In the data rows, 128 means zero.
Here are some points:
np.array([128., 84., 123., 161., 108., 133., 136., 140., 80., 169., 136., 92., 155., 104., 171.,
          163., 177., 97., 120., 122., 152., 122., 95., 103., 164., 144., 98., 112., 150., 106.,
          161., 111., 117.])
np.array([181., 130., 172., 114., 80., 219., 45., 29., 102., 29., 141., 105., 187., 164., 87.,
          210., 125., 61., 224., 122., 99., 185., 147., 94., 198., 184., 138., 59., 214., 46.,
          172., 146., 142.])
np.array([142., 115., 140., 133., 128., 103., 128., 106., 135., 152., 132., 120., 126., 140., 153.,
          113., 137., 119., 141., 138., 131., 114., 138., 108., 100., 123., 124., 165., 118., 148.,
          99., 108., 137.])
np.array([136., 94., 62., 181., 92., 143., 117., 118., 80., 204., 118., 105., 142., 185., 179.,
          118., 161., 95., 78., 133., 199., 83., 81., 56., 123., 129., 75., 72., 154., 148.,
          121., 107., 124.])
np.array([141., 110., 131., 133., 104., 148., 94., 105., 92., 81., 117., 119., 180., 130., 117.,
          170., 146., 76., 147., 114., 125., 153., 124., 114., 164., 175., 120., 82., 132., 107.,
          147., 113., 137.])
np.array([131., 150., 99., 127., 126., 147., 110., 139., 107., 135., 148., 126., 111., 119., 124.,
          148., 115., 135., 125., 138., 129., 134., 118., 125., 144., 125., 145., 143., 144., 115.,
          114., 127., 139.])
np.array([126., 112., 124., 146., 110., 135., 142., 124., 118., 136., 119., 123., 148., 128., 120.,
          143., 129., 108., 108., 123., 120., 125., 120., 119., 144., 133., 144., 136., 127., 135.,
          117., 116., 146.])
np.array([214., 111., 49., 0., 131., 238., 128., 0., 154., 52., 106., 255., 41., 163., 255.,
          176., 159., 64., 153., 34., 0., 235., 225., 242., 106., 98., 107., 255., 157., 83.,
          189., 157., 254.])
np.array([132., 124., 132., 126., 126., 127., 138., 126., 124., 112., 125., 117., 122., 122., 124.,
          117., 138., 135., 144., 129., 126., 141., 143., 145., 132., 121., 135., 145., 110., 127.,
          147., 126., 131.])
np.array([123., 138., 131., 138., 122., 123., 105., 104., 136., 131., 145., 117., 117., 152., 154.,
          109., 163., 104., 137., 109., 126., 120., 108., 128., 132., 144., 106., 124., 137., 128.,
          118., 116., 124.])
np.array([134., 128., 147., 117., 90., 155., 124., 134., 123., 111., 119., 103., 133., 117., 121.,
          145., 130., 91., 124., 141., 144., 144., 124., 120., 145., 133., 132., 118., 123., 156.,
          151., 121., 145.])
np.array([151., 109., 111., 140., 115., 144., 133., 98., 136., 146., 120., 121., 106., 135., 135.,
          124., 109., 120., 129., 148., 139., 134., 138., 130., 99., 119., 129., 144., 141., 124.,
          151., 131., 109.])
np.array([153., 136., 121., 127., 166., 112., 135., 138., 153., 139., 132., 129., 122., 153., 127.,
          93., 111., 144., 130., 143., 115., 107., 146., 142., 97., 95., 139., 160., 132., 156.,
          110., 120., 120.])
np.array([110., 132., 113., 139., 78., 129., 155., 129., 143., 132., 158., 135., 138., 135., 110.,
          99., 142., 134., 73., 139., 139., 127., 141., 146., 153., 186., 114., 123., 83., 133.,
          126., 132., 118.])
np.array([109., 102., 113., 168., 119., 70., 178., 154., 115., 164., 118., 148., 96., 109., 149.,
          115., 132., 133., 87., 114., 148., 91., 135., 121., 84., 118., 121., 133., 121., 169.,
          137., 123., 100.])
np.array([111., 139., 137., 148., 142., 122., 173., 128., 111., 168., 136., 127., 108., 115., 159.,
          132., 126., 124., 115., 143., 141., 111., 125., 115., 116., 105., 137., 133., 133., 166.,
          133., 123., 127.])
np.array([91., 120., 84., 184., 179., 118., 129., 130., 131., 97., 150., 83., 143., 177., 171.,
          88., 162., 109., 130., 140., 178., 28., 70., 75., 162., 206., 109., 135., 94., 98.,
          135., 138., 131.])
np.array([120., 130., 124., 133., 139., 127., 130., 137., 141., 126., 137., 152., 101., 110., 135.,
          138., 119., 130., 98., 127., 128., 136., 132., 126., 131., 132., 121., 127., 122., 148.,
          136., 124., 118.])
Here are 10 more points, each followed by its number:
np.array([118., 135., 133., 127., 111., 135., 120., 107., 125., 140., 123., 113., 137., 143., 123.,
          131., 135., 131., 105., 122., 135., 129., 127., 129., 126., 114., 126., 124., 136., 121.,
          137., 133., 133.]) 0
np.array([136., 135., 156., 104., 130., 101., 131., 132., 136., 119., 119., 139., 100., 115., 123.,
          97., 129., 145., 161., 137., 112., 163., 138., 150., 126., 144., 133., 148., 123., 131.,
          136., 135., 113.]) 1
np.array([170., 130., 59., 67., 73., 153., 81., 0., 20., 5., 176., 69., 52., 84., 204.,
          12., 63., 255., 129., 45., 229., 90., 125., 131., 248., 0., 213., 0., 117., 0.,
          32., 133., 132.]) 2
np.array([157., 118., 129., 110., 133., 129., 145., 126., 145., 185., 99., 136., 97., 115., 159.,
          117., 119., 163., 139., 129., 130., 108., 128., 131., 53., 53., 127., 161., 142., 154.,
          116., 104., 121.]) 3
np.array([93., 255., 179., 255., 123., 238., 27., 194., 0., 0., 254., 199., 151., 252., 172.,
          67., 82., 255., 218., 81., 255., 194., 0., 105., 64., 49., 40., 92., 48., 46.,
          54., 211., 0.]) 4
np.array([150., 100., 155., 104., 152., 121., 115., 105., 147., 179., 85., 94., 112., 177., 154.,
          127., 144., 142., 152., 142., 96., 80., 133., 142., 100., 118., 151., 109., 144., 128.,
          95., 122., 144.]) 5
np.array([89., 137., 82., 140., 135., 31., 224., 229., 106., 192., 153., 157., 69., 81., 140.,
          28., 126., 145., 84., 145., 175., 149., 118., 117., 126., 133., 84., 220., 103., 167.,
          167., 108., 112.]) 6
np.array([105., 160., 105., 136., 130., 122., 127., 160., 118., 87., 117., 120., 151., 118., 115.,
          135., 132., 89., 92., 131., 127., 115., 118., 158., 157., 161., 119., 112., 123., 139.,
          151., 138., 128.]) 7
np.array([97., 144., 141., 114., 124., 115., 132., 142., 115., 116., 116., 142., 124., 113., 87.,
          114., 128., 133., 120., 139., 112., 129., 127., 164., 140., 139., 113., 162., 92., 138.,
          130., 127., 115.]) 8
np.array([144., 107., 129., 107., 128., 119., 100., 86., 129., 122., 109., 96., 108., 165., 126.,
          121., 154., 113., 146., 138., 97., 128., 105., 131., 144., 142., 118., 139., 132., 119.,
          118., 120., 129.]) 9
Which of these numbered points is nearest to each point below, looking only along the 4 directions in which the first points spread most? Its number follows each.
np.array([126., 87., 109., 160., 160., 74., 169., 153., 169., 255., 130., 121., 74., 136., 157.,
          58., 140., 144., 122., 147., 142., 44., 136., 112., 66., 88., 108., 145., 94., 174.,
          93., 120., 108.]) > 6
np.array([157., 87., 153., 89., 144., 101., 107., 129., 133., 243., 75., 136., 93., 123., 150.,
          149., 121., 143., 149., 108., 112., 107., 162., 167., 78., 63., 126., 143., 143., 149.,
          74., 126., 112.]) > 3
np.array([128., 158., 147., 112., 58., 213., 86., 119., 65., 31., 97., 129., 190., 93., 53.,
          225., 140., 100., 129., 130., 132., 197., 150., 147., 186., 129., 158., 86., 155., 90.,
          161., 150., 123.]) > 2
np.array([107., 147., 116., 158., 117., 144., 139., 128., 136., 102., 152., 112., 141., 146., 107.,
          135., 143., 130., 128., 111., 141., 118., 119., 128., 150., 144., 131., 117., 122., 130.,
          151., 143., 138.]) > 7
np.array([110., 151., 112., 140., 129., 152., 130., 95., 158., 112., 132., 148., 119., 144., 118.,
          143., 123., 140., 127., 104., 120., 118., 142., 160., 106., 156., 126., 116., 119., 131.,
          109., 121., 148.]) > 9
np.array([130., 125., 81., 142., 161., 104., 203., 180., 206., 224., 140., 141., 70., 124., 125.,
          114., 94., 204., 68., 108., 174., 71., 123., 141., 48., 27., 153., 130., 114., 206.,
          99., 107., 77.]) > 6
np.array([111., 120., 140., 128., 96., 146., 135., 108., 112., 104., 137., 133., 165., 116., 168.,
          169., 140., 131., 114., 141., 143., 121., 130., 120., 146., 134., 139., 106., 131., 140.,
          150., 109., 113.]) > 0
np.array([148., 134., 149., 117., 134., 145., 124., 140., 154., 127., 104., 130., 137., 109., 103.,
          151., 130., 147., 155., 129., 122., 127., 151., 164., 97., 113., 161., 134., 147., 138.,
          128., 136., 145.]) > 1
np.array([149., 112., 158., 104., 124., 70., 158., 155., 117., 222., 93., 130., 74., 91., 139.,
          119., 131., 138., 92., 103., 107., 123., 151., 175., 73., 70., 114., 132., 122., 164.,
          77., 138., 109.]) > 3
np.array([144., 93., 30., 133., 128., 191., 99., 250., 229., 214., 127., 105., 153., 42., 65.,
          177., 0., 136., 255., 125., 138., 57., 241., 8., 0., 227., 255., 255., 127., 0.,
          66., 53., 66.]) > 8
np.array([141., 117., 148., 109., 104., 147., 136., 147., 122., 129., 120., 129., 139., 93., 124.,
          125., 129., 136., 137., 115., 138., 135., 129., 118., 109., 136., 124., 123., 146., 148.,
          135., 115., 125.]) > 0
np.array([124., 140., 133., 116., 116., 137., 132., 118., 164., 118., 125., 124., 127., 156., 109.,
          128., 114., 160., 114., 124., 106., 93., 135., 167., 107., 106., 151., 115., 113., 144.,
          91., 138., 123.]) > 8
np.array([0., 41., 255., 179., 255., 0., 166., 119., 32., 72., 133., 39., 213., 68., 216.,
          163., 92., 105., 188., 182., 70., 255., 0., 0., 151., 113., 0., 54., 151., 112.,
          139., 68., 47.]) > 4
np.array([124., 148., 136., 68., 135., 114., 142., 151., 169., 105., 125., 140., 132., 124., 73.,
          131., 113., 160., 130., 140., 82., 161., 171., 197., 135., 130., 143., 162., 112., 125.,
          118., 118., 130.]) > 1
np.array([129., 126., 136., 120., 130., 133., 123., 159., 135., 143., 102., 141., 105., 127., 120.,
          114., 144., 128., 120., 119., 128., 137., 161., 151., 121., 131., 136., 160., 100., 156.,
          143., 122., 121.]) > 8
np.array([127., 156., 132., 108., 93., 186., 97., 87., 111., 23., 152., 112., 183., 110., 84.,
          194., 126., 92., 148., 136., 128., 193., 120., 122., 190., 156., 152., 79., 134., 88.,
          164., 133., 137.]) > 2
np.array([114., 151., 129., 129., 154., 145., 138., 130., 126., 70., 148., 108., 140., 121., 117.,
          164., 124., 153., 132., 119., 109., 92., 135., 125., 120., 114., 160., 99., 133., 116.,
          172., 81., 128.]) > 7
np.array([255., 2., 255., 37., 131., 255., 127., 82., 76., 29., 143., 242., 255., 159., 49.,
          166., 0., 175., 69., 66., 0., 212., 119., 0., 191., 33., 255., 0., 165., 117.,
          255., 255., 210.]) > 2
np.array([164., 81., 152., 124., 92., 112., 154., 150., 105., 216., 101., 108., 99., 91., 154.,
          125., 105., 120., 113., 109., 114., 139., 126., 128., 99., 98., 117., 136., 171., 164.,
          144., 107., 85.]) > 3
np.array([116., 129., 118., 143., 128., 133., 110., 115., 167., 115., 117., 131., 145., 127., 115.,
          104., 139., 131., 176., 123., 124., 128., 128., 127., 151., 127., 142., 136., 108., 142.,
          142., 130., 114.]) > 7
np.array([107., 149., 132., 124., 129., 117., 130., 125., 139., 110., 119., 128., 140., 150., 113.,
          127., 119., 126., 141., 115., 147., 126., 128., 142., 144., 142., 145., 121., 114., 152.,
          112., 122., 151.]) > 7
np.array([176., 167., 168., 95., 191., 142., 147., 83., 255., 83., 129., 118., 109., 80., 104.,
          190., 91., 163., 215., 130., 32., 156., 167., 160., 53., 66., 230., 174., 145., 130.,
          95., 133., 118.]) > 1
np.array([126., 152., 134., 101., 131., 141., 123., 111., 145., 66., 129., 125., 133., 106., 66.,
          136., 118., 119., 148., 118., 96., 148., 140., 141., 143., 130., 173., 147., 145., 115.,
          175., 135., 125.]) > 1
np.array([65., 255., 160., 29., 205., 109., 0., 207., 175., 20., 150., 219., 255., 0., 64.,
          140., 184., 132., 129., 71., 181., 101., 0., 132., 154., 247., 123., 152., 230., 118.,
          154., 255., 166.]) > 4
np.array([146., 144., 146., 103., 164., 114., 94., 66., 164., 93., 125., 94., 115., 175., 132.,
          98., 132., 108., 207., 159., 103., 80., 120., 111., 146., 197., 95., 141., 109., 93.,
          91., 138., 126.]) > 2
np.array([146., 118., 89., 141., 115., 117., 139., 127., 155., 133., 154., 121., 103., 145., 122.,
          138., 131., 131., 134., 146., 157., 108., 133., 107., 119., 110., 145., 158., 143., 152.,
          142., 117., 156.]) > 5
np.array([144., 149., 88., 119., 141., 138., 140., 94., 145., 74., 137., 130., 109., 132., 112.,
          134., 121., 139., 161., 119., 94., 117., 127., 110., 131., 152., 160., 122., 137., 117.,
          137., 138., 130.]) > 9
np.array([131., 118., 102., 121., 149., 132., 121., 99., 130., 129., 131., 130., 133., 103., 102.,
          137., 123., 116., 143., 125., 102., 149., 130., 120., 141., 143., 116., 132., 132., 103.,
          133., 135., 113.]) > 9
np.array([122., 102., 74., 223., 120., 200., 141., 111., 91., 118., 177., 53., 160., 97., 255.,
          223., 173., 112., 136., 126., 185., 64., 56., 26., 114., 95., 174., 50., 190., 119.,
          235., 94., 127.]) > 2
np.array([121., 123., 101., 139., 136., 112., 163., 139., 129., 127., 140., 136., 108., 112., 155.,
          70., 126., 124., 100., 127., 141., 153., 135., 135., 146., 140., 88., 159., 134., 127.,
          157., 146., 125.]) > 5
np.array([141., 155., 142., 120., 123., 162., 112., 99., 122., 67., 133., 128., 146., 112., 92.,
          136., 136., 117., 127., 145., 116., 160., 129., 128., 158., 141., 135., 136., 137., 94.,
          159., 144., 139.]) > 2
np.array([154., 89., 163., 103., 140., 91., 103., 131., 130., 202., 60., 134., 106., 198., 120.,
          109., 120., 138., 139., 141., 91., 76., 125., 156., 96., 126., 116., 132., 130., 129.,
          37., 118., 130.]) > 5
np.array([131., 126., 150., 124., 148., 110., 146., 160., 148., 195., 115., 132., 107., 105., 110.,
          108., 109., 160., 107., 104., 119., 127., 159., 178., 77., 96., 138., 142., 116., 186.,
          80., 106., 109.]) > 3
np.array([131., 126., 130., 129., 149., 120., 139., 109., 134., 139., 131., 124., 117., 126., 133.,
          127., 136., 108., 99., 131., 125., 118., 152., 131., 131., 111., 131., 148., 136., 141.,
          126., 143., 116.]) > 5
